Named turns come first, each shown by rows before and after it. Which turns, in which order, take the first row of each pair that follows to the second? Write the first one first, as in the answered first pair.
turn Pon:
[-0.41  1.05 -1.51  0.40  0.74 -0.23 -1.55 -1.63  1.20  0.39  2.06  1.76
  0.03  0.35 -0.44  0.20  0.12 -0.23  1.14  0.10 -1.08 -0.79 -0.35  0.05] -> [-0.69  1.52 -1.54 -0.83  0.65 -0.39 -1.69 -1.55  0.60  0.56  1.79  1.48
  0.61  1.38 -0.28 -0.20  0.99  0.33  0.23 -0.20 -1.02 -0.03 -0.07  0.30]
[-1.66  0.76  0.43 -0.72  0.72 -1.66 -0.69  0.27  0.44  1.21 -1.15 -0.36
  0.56  0.56  0.69  0.35 -1.34 -0.56  0.94  1.13  0.55 -0.38 -0.14  1.70] -> [-1.77  0.67  0.41 -1.39  0.53 -1.38 -0.52  0.31  0.11  1.09 -1.49 -0.59
  0.79  0.71  0.69 -0.04 -0.75 -0.53  0.55  0.97  0.92 -0.16  0.11  1.71]
[ 0.36 -0.24  0.46 -0.37 -0.01 -0.31 -0.26  0.02 -0.51  0.67  0.38 -1.02
  0.78  0.03  0.14 -0.55 -0.29  0.55 -0.58  0.32 -0.22 -0.44 -0.76  0.40] -> [ 0.32 -0.46  0.37 -0.52 -0.15  0.06 -0.20 -0.08 -0.63  0.43  0.08 -1.05
  0.86 -0.10  0.15 -0.80 -0.14  0.56 -0.55  0.20  0.11 -0.51 -0.61  0.37]
[-2.18  1.22 -0.37 -1.27  0.34  2.45  0.48 -0.35  0.47 -0.73 -0.76 -1.33
 -0.27 -1.65  0.60 -1.97 -0.79  1.53 -0.04 -0.41  0.23 -0.95  1.59  0.81] -> [-1.98  1.06 -0.37 -0.07  0.54  2.38  0.45 -0.49  1.16 -0.84 -0.26 -1.07
 -0.88 -2.28  0.52 -1.40 -1.66  1.02  0.83 -0.21 -0.16 -1.51  1.23  0.62]
turn Tisik:
[ 0.07 -1.03  0.08  1.65 -0.37  0.17  0.86 -0.02  0.70 -0.59  0.78  1.07
 -0.04 -1.72  0.48  0.24 -0.80 -0.95  1.50 -0.23 -0.11 -1.10 -0.56  0.39] -> [ 0.19  0.20 -0.98 -0.35 -0.49 -1.45  0.57  0.60  0.30 -0.71  0.41  1.94
  0.56  0.56  0.38  0.75  1.62 -0.91  0.24 -0.57 -0.73  0.94  0.33  0.97]
[ 0.58 -0.44 -1.72  0.80 -0.15 -1.76 -0.13  0.77 -0.06 -0.46  0.86  1.55
 -0.06  0.06  0.17  0.13  1.39 -1.23 -0.68 -0.88 -1.09  1.51 -0.32 -0.46] -> [-0.30 -1.07 -0.75 -0.64 -0.46  0.16  0.42  0.24 -1.70  0.01 -0.04 -0.24
  0.84 -0.16  0.45 -2.09  1.32  0.07 -1.89 -1.11  0.34  1.20 -0.26 -0.44]
[-0.31  1.87 -2.33  0.49 -0.28 -2.38 -0.56  2.40 -0.13 -0.64 -1.21  1.82
  0.81  1.14  0.12  0.77  1.45 -2.58 -0.46 -0.48 -1.87 -1.18  0.91 -0.37] -> [-1.44  0.95 -0.85 -1.35 -0.89  0.42 -0.03  1.72 -2.34  0.09 -2.35 -0.73
  2.10  0.68  0.39 -2.39  1.32 -0.66 -2.10 -0.73  0.33 -1.64  0.85 -0.31]
[ 0.12  0.83 -0.22  1.31  0.31 -1.11 -0.33 -0.89 -0.87  0.96 -0.32  0.06
  0.42  0.10 -0.87 -0.76 -1.69 -0.88 -0.84  1.02  1.06 -1.14 -0.59 -1.09] -> [ 0.36  1.34 -0.73  1.01  0.30 -1.88 -0.49 -0.63 -0.54  0.87 -0.30  0.84
  0.45  0.79 -0.93  0.05 -1.02 -1.22 -0.88  0.94  0.56 -0.40 -0.37 -0.93]
turn poz:
[-0.74 -0.01  0.63 -0.80 -0.55  0.26 -1.20 -0.40 -0.11  1.55 -0.18 -0.34
 -1.02 -1.13 -0.71 -0.49 -1.22 -0.10 -0.23  0.66  0.66 -0.90 -0.58 -0.86] -> [-0.70  0.36  0.55 -1.46 -0.51  0.09 -1.26 -0.36 -0.50  1.83 -0.33 -0.51
 -0.66 -0.35 -0.64 -0.69 -0.53  0.21 -0.70  0.55  0.65 -0.37 -0.42 -0.57]
[-0.05  1.12  0.48 -0.24  0.73 -0.49 -0.71 -0.69 -0.54  1.02  0.39 -0.62
  0.72  0.65  0.04  0.14 -0.13  0.77 -0.51  0.29 -0.80  0.24 -0.98  0.27] -> [ 0.18  1.23 -0.01 -0.36  0.70 -0.90 -0.68 -0.44 -0.24  0.83  0.47 -0.26
  0.60  0.86 -0.06  0.61  0.23  0.39 -0.35  0.22 -1.11  0.63 -0.83  0.33]
[-0.21 -1.23  1.80 -1.88 -0.79  2.99  0.68  0.38 -0.75  0.58  1.27 -1.21
  0.86 -1.64  0.82 -1.14 -0.10  0.86  0.77  0.51  2.23 -2.34  0.84 -0.14] -> [-0.47 -0.51  1.50 -3.33 -0.81  2.39  0.46  0.60 -1.25  0.71  1.17 -1.18
  1.39 -0.05  0.72 -1.33  1.24  1.41 -0.44  0.40  2.02 -1.11  1.23  0.10]
[ 0.40  0.06  1.28  1.37  0.15  0.21 -1.59 -1.05  0.79  0.86  1.53 -0.32
  0.79  0.90 -1.10 -1.87 -1.67  2.03 -1.78 -0.33 -0.71 -1.71 -2.35 -0.35] -> [ 0.33  0.72  0.98  0.51  0.12 -0.32 -1.70 -0.87  0.36  0.98  1.37 -0.22
  1.16  1.87 -1.16 -1.82 -0.70  2.30 -2.47 -0.39 -0.82 -0.88 -1.94 -0.09]
Now pairs of rows:
Each pair is two turns apart.
[-0.74  0.39  0.80  0.69  0.65 -0.23 -0.01 -0.06 -0.07  0.62  1.11 -0.76
 -0.15  0.57 -0.92 -0.03 -0.21  1.25  1.22  0.61 -0.32 -0.83 -1.64 -0.11] -> [-0.67  0.74  0.63  0.45  0.71 -0.55 -0.06  0.01 -0.03  0.56  1.01 -0.43
 -0.04  1.07 -1.00  0.15  0.05  1.26  1.05  0.50 -0.55 -0.36 -1.48  0.11]  poz then Tisik
[-0.29  0.08 -0.81  0.40 -1.01  1.88 -1.50 -1.33 -0.36  1.65  1.34  0.76
  0.12 -2.61 -0.34 -1.44 -3.36  0.62 -0.95  0.06 -0.62 -0.72 -1.71 -0.76] -> [ 0.16  0.83 -1.42  0.94 -0.52  0.16 -2.15 -1.04  0.57  1.63  1.98  2.04
 -0.20 -1.70 -0.60  0.10 -3.04 -0.08 -0.59  0.11 -1.92 -0.07 -1.72 -0.70]  poz then Tisik
[-0.19  0.45  1.49  0.18 -0.12 -1.54 -1.01 -0.85 -1.11  1.83  0.77 -0.94
  0.72  1.44  0.60 -1.30 -0.96  1.75 -0.81  0.27 -1.12  0.75 -1.04 -0.02] -> [ 0.04  0.53  0.23 -1.33 -0.73 -1.79 -0.36 -0.03 -1.32  0.77 -0.16 -0.17
  0.95  2.31  0.55 -0.80  1.23  1.46 -1.45 -0.31 -0.71  1.86  0.29  0.28]  Pon then poz
[-1.00 -1.01  0.06 -1.68 -0.05  0.25 -0.22 -0.27 -0.15  0.62 -0.52 -0.04
  1.22  0.60 -0.26 -0.77  0.56  1.01 -0.36  0.14  0.34  0.77  0.18  0.19] -> [-0.71 -2.12 -0.02 -0.27 -0.27  0.97  0.34 -0.25  0.67 -0.09 -0.47  0.19
  0.47 -1.18 -0.26 -0.33 -0.57  0.26  0.92  0.23  0.81 -0.42  0.07 -0.25]  Pon then Pon
[-0.74  0.19 -1.28 -0.84  0.11 -0.14  0.23  0.40 -0.38 -0.42 -0.03 -0.65
  0.41  0.21  0.40  0.18  0.49  0.07 -0.26  0.67  0.23  0.81  0.50  0.02] -> [-0.46 -0.08 -1.26  0.50  0.27 -0.14  0.09  0.31  0.44 -0.44  0.46 -0.34
 -0.11 -0.58  0.31  0.78 -0.50 -0.56  0.78  0.81 -0.02  0.07  0.13 -0.26]  Tisik then Tisik
[ 0.70  0.64 -0.49 -2.00 -1.19  0.03 -0.97  0.62 -1.64 -1.94 -1.47 -0.10
  0.92  1.12  0.81 -0.86  0.84  0.62 -1.20 -0.78  0.70  0.60  0.33  0.07] -> [ 0.65 -0.60  0.06 -0.86 -1.27  1.50 -0.41  0.25 -1.51 -2.07 -1.58 -0.67
  0.52 -0.82  0.72 -1.38 -0.63  0.45 -0.36 -0.61  1.44 -1.01  0.00 -0.42]  poz then Tisik
[-0.37 -1.44  0.16 -1.44  0.83  1.34  1.06 -0.46 -0.95  0.13 -0.90 -0.38
  0.68  1.14 -0.24 -2.03  0.91  2.45 -0.85 -1.07  0.39  0.72  0.75  0.21] -> [ 0.12 -1.18  0.72  1.97  1.79  0.16  0.02 -0.92  1.01  0.73  1.10  0.38
 -0.62 -0.13 -0.18 -0.51 -2.19  1.37  1.35 -0.39 -1.39 -0.70 -1.02 -0.42]  Tisik then Pon
[-0.23  0.04 -1.26  0.25  0.37 -1.53 -0.44  1.04  1.05 -0.36  2.02  0.92
  2.00  0.70  0.12  0.60  0.33 -1.79 -1.05 -1.85 -0.72  0.73 -0.32 -0.33] -> [-1.12 -1.05 -0.19 -0.58 -0.15  0.94  0.21  0.52 -0.43 -0.05  1.07 -0.91
  2.54 -0.39  0.31 -1.81 -0.14 -0.64 -1.80 -2.01  1.14 -0.28 -0.40 -0.35]  Pon then Tisik
[ 0.42 -1.21 -0.61 -1.15 -1.29 -2.89 -0.11  3.60 -2.24  0.06 -2.46 -0.28
  0.03  2.60  0.69  0.46  3.07  0.51  0.21  1.38  1.49  1.74  2.16  0.27] -> [ 0.12 -3.32  1.58  2.53 -1.03 -0.05  0.17  2.26 -1.65  0.60 -1.66 -2.01
 -1.10 -1.67  0.89 -0.92 -1.66  0.51  2.44  2.12  2.37 -2.27  0.16 -0.70]  Tisik then Pon
[-0.31 -0.95  0.68  0.92 -0.79 -0.43 -1.03 -0.43  1.15 -0.68  1.27 -1.17
  0.21 -0.16  0.71  0.71 -2.68 -1.80 -0.22  0.19  0.02  1.08 -1.48 -0.13] -> [-0.27 -0.14  0.23  0.19 -0.80 -1.39 -1.35 -0.13  1.15 -0.51  1.21 -0.70
  0.57  1.15  0.68  1.17 -1.77 -1.84 -0.82  0.17 -0.63  2.04 -1.21  0.13]  poz then Tisik
[-0.74 -1.92  0.17 -1.63 -1.48  1.37  1.48 -0.33  0.35  1.57  0.66  0.18
  2.02  1.95  2.49 -0.70  0.56  0.25 -2.29 -0.51  1.27 -0.41  1.25 -1.36] -> [ 0.33 -1.23 -0.95  0.41 -0.98 -0.73  0.95  0.25  2.42  0.94  1.74  2.25
  0.85  1.93  2.17  2.25  0.28 -1.50 -0.64 -0.27 -0.54 -0.28  1.10 -1.65]  Tisik then Tisik
[ 1.03 -0.91  1.74  0.84  0.09  1.38  0.79 -1.54 -0.30  1.50  0.32 -0.80
  0.07 -0.92 -0.65 -0.63 -2.80  0.75 -0.13  0.06 -0.66 -1.84  0.36 -2.25] -> [ 0.76  0.42  2.03 -0.40  0.46  0.47  0.05 -1.72 -0.90  2.32  0.67 -0.98
  0.64  0.99 -0.72 -0.88 -2.07  1.36 -1.25  0.09 -1.47 -0.75  0.14 -1.94]  Pon then poz
[ 0.22 -0.51 -1.48  0.33  0.34 -0.41  0.68  0.11  0.59 -1.41 -0.71  0.90
 -1.23 -1.05  0.86  1.24  1.23 -0.94  1.04  0.47  0.15  0.00  0.86 -0.48] -> [-0.39 -1.14 -0.55 -0.15  0.02  1.24  1.06 -0.34 -0.47 -1.07 -1.24 -0.47
 -0.74 -1.69  0.93 -0.48  0.69 -0.08  0.40  0.38  1.45 -0.54  0.68 -0.60]  Tisik then Tisik
[ 0.88  0.51 -0.11  2.83  1.20 -0.68  1.71  0.02  1.07  1.89  0.42  0.67
 -0.21 -3.14  0.93  2.73 -2.48  0.61 -0.32  1.01 -0.35  0.42  1.47  0.77] -> [ 0.11  0.62  1.27  1.61  1.10  0.53  1.56 -0.56 -0.60  2.98  0.13 -1.17
  0.76 -2.81  1.14  0.50 -2.83  2.17 -1.68  0.94  0.56  0.34  1.07  1.00]  poz then poz
[ 0.39 -1.38  0.66  0.95 -0.04  1.27  0.33 -1.08 -0.95 -0.24 -0.40 -0.71
 -0.63 -1.29 -0.05 -2.36 -1.86  0.69  0.30  0.46 -0.04 -1.52 -0.20 -0.21] -> [ 0.72  0.44 -0.91 -1.53  0.01 -1.05 -0.07 -0.22 -1.19 -0.50 -0.82  0.77
  0.17  1.90 -0.30 -1.08  1.56  0.69 -1.23  0.00 -1.16  1.44  1.08  0.58]  Tisik then Tisik
[-0.58 -1.27  1.63  0.90  0.46  3.16 -0.23 -1.66 -0.11 -1.22  2.19 -0.96
  0.22 -0.65 -1.55 -0.63  0.25  0.90 -0.72 -0.09 -1.26  0.75 -0.98 -1.46] -> [-0.68 -1.29  1.47  0.14  0.28  3.22 -0.13 -1.56 -0.39 -1.36  1.81 -1.05
  0.54 -0.34 -1.52 -0.94  0.97  1.00 -1.27 -0.22 -0.97  1.08 -0.70 -1.34]  poz then Pon
[ 0.02  1.79  0.20  0.04  0.14 -2.70 -0.58 -0.27  0.72  0.71  1.52 -0.21
  0.23  1.68 -0.20  0.77 -0.23  0.03  0.34  1.44 -2.18  0.32 -0.70  0.18] -> [-0.11  1.89  0.09 -1.09 -0.05 -2.49 -0.38 -0.15  0.01  0.78  1.04 -0.40
  0.64  2.40 -0.26  0.35  0.68  0.36 -0.52  1.30 -1.78  0.92 -0.31  0.47]  poz then Pon
[ 0.75  1.27 -0.52  2.14  0.77 -1.38 -1.29  0.05  1.43 -0.39  0.67  1.38
 -1.56 -0.58 -0.74  2.81 -1.64 -1.28  2.00  0.28 -1.76 -0.48 -0.49 -0.93] -> [ 0.47  1.94 -0.08  1.76  1.03 -1.99 -1.94 -0.20  1.19  0.29  0.99  1.17
 -1.11  0.42 -0.77  2.65 -1.55 -0.81  1.43  0.44 -2.33  0.01 -0.89 -0.76]  Pon then poz
[ 0.86  0.42 -1.65  0.38  0.04 -3.92 -0.60  1.57  1.68 -0.76  0.56  1.58
 -2.19 -0.64  0.06  2.95  1.46 -0.38  2.09 -0.08 -0.50  1.77  0.88  0.38] -> [ 0.13  0.70 -1.49 -2.50 -0.45 -2.99 -0.15  1.74 -0.27 -0.43 -0.74  0.37
 -0.77  1.07  0.19  1.11  3.38  1.16 -0.24 -0.60  0.74  3.10  1.65  0.95]  poz then Tisik
[-1.51 -1.67 -1.56 -3.70 -0.57  1.17  1.03  0.12 -0.80  0.59 -0.12 -0.19
 -0.07  2.22 -0.19 -0.53  1.56 -0.42 -1.32  0.27  0.92  1.05  0.34  0.86] -> [-0.88 -2.36 -2.58 -2.41 -0.86  1.26  1.66  0.54  0.43 -0.61 -0.31  1.09
 -1.11  0.68 -0.46  0.92  1.50 -1.69  0.06  0.08  0.89  0.43  0.92  0.50]  poz then Pon
[ 0.37  1.64 -0.68 -2.27 -0.26 -2.00  0.02  0.87 -0.37  0.30  0.70  1.47
  1.10  2.12  0.98  1.19  1.05  0.07 -1.36 -0.98 -1.06  2.27  0.26  1.20] -> [ 0.45 -0.81 -1.17 -2.26 -1.53  0.88  2.07  1.28 -0.35 -1.86 -1.23  1.26
  0.47 -0.89  1.07  0.38  1.21 -0.53 -0.57 -1.40  1.52  0.71  1.53  0.87]  Pon then Pon
[ 1.12 -0.50 -0.81  1.70 -0.03 -0.42 -0.28  0.13  0.90 -0.28  0.16 -0.01
 -0.38 -0.88  0.10  0.75 -0.70 -1.10  1.18  0.56 -1.03 -0.74 -0.95 -0.29] -> [ 0.83  0.06 -0.36  1.55  0.30 -0.93 -0.88 -0.12  0.64  0.47  0.78 -0.40
  0.00 -0.08  0.19  0.46 -0.92 -0.62  0.77  0.63 -1.65 -0.48 -1.31 -0.12]  Pon then poz
[-1.00 -0.57  0.30 -0.42 -1.19  0.70  0.47 -0.05 -0.83  0.05 -1.01 -1.29
  0.54  0.23  0.56 -1.16  0.75  0.57 -1.07 -0.88  0.32 -0.24  0.43  0.16] -> [-0.63 -1.09 -0.32 -0.03 -1.35  0.77  0.90  0.32 -0.38 -0.68 -1.23 -0.55
  0.03 -0.36  0.56 -0.42  1.00 -0.13 -0.42 -0.94  0.55 -0.28  0.89  0.07]  poz then Pon
[ 0.48 -0.45  0.29  1.20 -0.68 -0.37 -0.28 -0.42  0.18  0.76 -0.23 -1.37
 -0.78 -1.22 -1.98  0.60 -1.28 -0.17 -0.99 -0.70  0.96 -1.45 -0.56  0.20] -> [ 0.23  0.40 -0.36 -0.70 -0.80 -1.05 -0.45 -0.10 -0.60  0.87 -0.69 -1.21
 -0.04  0.56 -2.04  0.47  0.60  0.37 -2.24 -1.07  0.87  0.09  0.24  0.55]  Tisik then Tisik
[ 0.99 -1.03  2.15 -0.78  0.16  0.69 -1.76 -2.96  1.05  0.83  3.37 -0.13
  1.02  0.44 -0.58 -1.57 -2.45  0.49 -0.41 -0.52  0.00 -0.20 -2.72 -0.62] -> [ 1.46 -0.51  1.29 -0.38  0.33 -0.85 -2.04 -2.61  2.12  0.48  3.87  1.14
  0.66  1.10 -0.78  0.14 -1.88 -0.39  0.09 -0.35 -1.16  0.53 -2.54 -0.62]  Tisik then poz
[ 0.59  0.79 -0.09 -0.06  3.54  1.81  1.11  0.91  0.57 -0.65 -0.56  0.93
  0.66 -1.68  1.12  0.59  0.40 -1.74  1.81  0.82  1.50 -0.63  1.53  2.13] -> [ 0.57  1.99 -0.15 -1.38  3.69  0.62  0.44  0.96  0.09 -0.03 -0.55  0.99
  1.36  0.18  1.10  0.62  1.58 -1.21  0.66  0.81  0.84  0.73  1.68  2.52]  Pon then Tisik
[-0.04  1.53 -0.15  0.01  0.86 -2.30 -1.95 -0.31  0.05  0.96  1.30 -0.13
  0.92  1.60  0.13  0.41 -1.13  0.38 -0.71 -0.43 -0.26  0.43 -1.16 -0.31] -> [-0.50 -0.08  0.79  0.29  0.38  0.24 -1.01 -0.85 -0.69  0.69  0.57 -1.57
  0.72 -0.56  0.32 -1.43 -2.49  0.88 -0.58 -0.46  1.48 -1.18 -1.18 -0.70]  Pon then Tisik
[-2.20 -1.09 -2.15  0.63  0.76  1.32  2.85 -0.13 -0.54 -0.67 -0.73  0.65
  0.47  1.58  0.88 -1.64  3.26 -0.28 -1.40 -0.44  0.70  1.01  0.68  0.42] -> [-1.53 -1.26 -2.49  3.47  1.05  0.31  2.47  0.00  1.34 -1.09  0.33  1.93
 -0.90  0.28  0.66  0.30  1.82 -1.78  0.64  0.07 -0.54  0.11  0.06 -0.04]  Tisik then Tisik
[ 0.30  0.17  1.92 -1.19  0.44  1.77  0.24 -0.66 -2.00  2.06  0.63 -1.99
  0.97  0.44 -0.38 -2.32 -0.11  2.42 -2.41 -0.24  1.14  0.31 -0.72 -0.34] -> [ 1.88 -0.60  0.53  3.23  0.69  0.29  0.33 -0.08  1.56  0.47  1.87  0.73
 -1.59 -2.10 -0.64  1.39 -2.03 -0.78  1.42  0.28 -0.47 -1.10 -1.00 -1.18]  Pon then Tisik
[-0.75  0.09  0.75 -0.62  0.62  0.31  0.65  0.05 -0.39  0.80  0.50 -0.87
 -0.89  0.43 -0.73  0.16  0.08 -0.01 -0.19 -0.20 -1.60 -0.15 -0.95 -1.15] -> [-0.66 -0.27  0.71 -0.27  0.50  0.51  0.68  0.00 -0.16  0.68  0.47 -0.86
 -1.16  0.06 -0.79  0.18 -0.13 -0.16  0.15 -0.20 -1.51 -0.56 -1.04 -1.21]  Pon then Tisik
[-1.09 -0.84 -0.58 -2.26  0.85 -1.10  1.35 -0.18 -1.18  0.50  0.24 -0.77
  1.63  2.78  0.56 -0.57  1.48  1.34 -1.45 -0.39  0.49  2.67  0.84  0.09] -> [-0.43 -1.70 -1.95 -1.74  0.26 -0.87  2.38  0.67 -0.15 -1.25 -0.49  0.58
  0.69  1.68  0.44  0.75  2.31 -0.03 -0.36 -0.66  0.99  2.56  1.88 -0.17]  poz then Pon
[-0.45 -0.73  0.86 -1.45 -0.49  0.59  1.53  1.10 -0.85 -0.60 -0.80  1.15
  0.36 -0.77  0.19 -0.01  0.56 -1.41  0.05  0.24  0.89 -0.48  1.40 -0.54] -> [-0.45 -0.92  1.22 -0.83 -0.41  0.95  1.51  0.87 -0.73 -0.52 -0.66  0.83
  0.24 -1.34  0.20 -0.16 -0.24 -1.37  0.40  0.47  0.99 -1.14  1.01 -0.81]  Tisik then poz
[-0.90  1.27 -1.31 -2.97 -1.19 -0.24 -0.07 -0.66 -0.99  0.61 -0.27  1.08
 -0.01  2.09 -0.58 -0.54  0.82  1.10 -1.83  1.20  0.86  2.72  0.43  1.20] -> [-0.26  0.44 -2.52 -2.26 -1.80 -0.14  0.95 -0.13 -0.06 -1.00 -0.82  2.31
 -0.82  0.99 -0.73  0.66  1.41 -0.27 -0.77  1.05  1.21  2.42  1.36  1.02]  poz then Pon
[ 0.90  1.94 -0.34 -1.49  1.34 -0.75 -1.44 -0.46 -0.35  1.52  0.92 -0.82
 -0.32  0.84  0.31  0.37 -0.11  1.42 -0.90  0.27 -0.64  0.37 -0.92  0.65] -> [ 1.12  1.41 -0.04  0.12  1.46 -0.48 -1.44 -0.49  0.39  1.38  1.31 -0.76
 -0.97 -0.48  0.34  0.72 -1.53  0.93  0.29  0.46 -0.74 -0.60 -1.45  0.28]  Tisik then Tisik
[-0.01 -0.34 -0.68 -1.73  1.21 -2.13  3.55  0.52 -0.72 -0.19 -1.20  1.07
 -2.35  0.62 -0.92  0.45  1.64  1.58 -0.24 -1.65 -0.36  2.05  2.10 -1.64] -> [-0.17 -1.72 -0.11 -1.15  0.82 -0.22  4.24  0.32 -1.10 -0.42 -1.64  0.06
 -2.66 -1.28 -0.81 -0.59  0.51  1.73  0.19 -1.66  1.02  0.62  1.97 -1.84]  Pon then Tisik
[ 0.39  0.40  0.59  1.47 -0.14  1.45 -0.48 -1.19 -0.35  0.49  0.91 -1.31
  0.91 -1.98 -1.25 -1.35 -3.02 -0.35  1.17 -0.57 -0.67 -0.49 -0.42  0.28] -> [ 1.12  1.17 -0.53  1.88  0.14 -0.60 -0.97 -0.62  0.82  0.04  1.37  0.27
  0.44 -1.03 -1.48  0.78 -2.19 -1.38  1.76 -0.51 -2.02  0.54 -0.17  0.37]  Tisik then poz
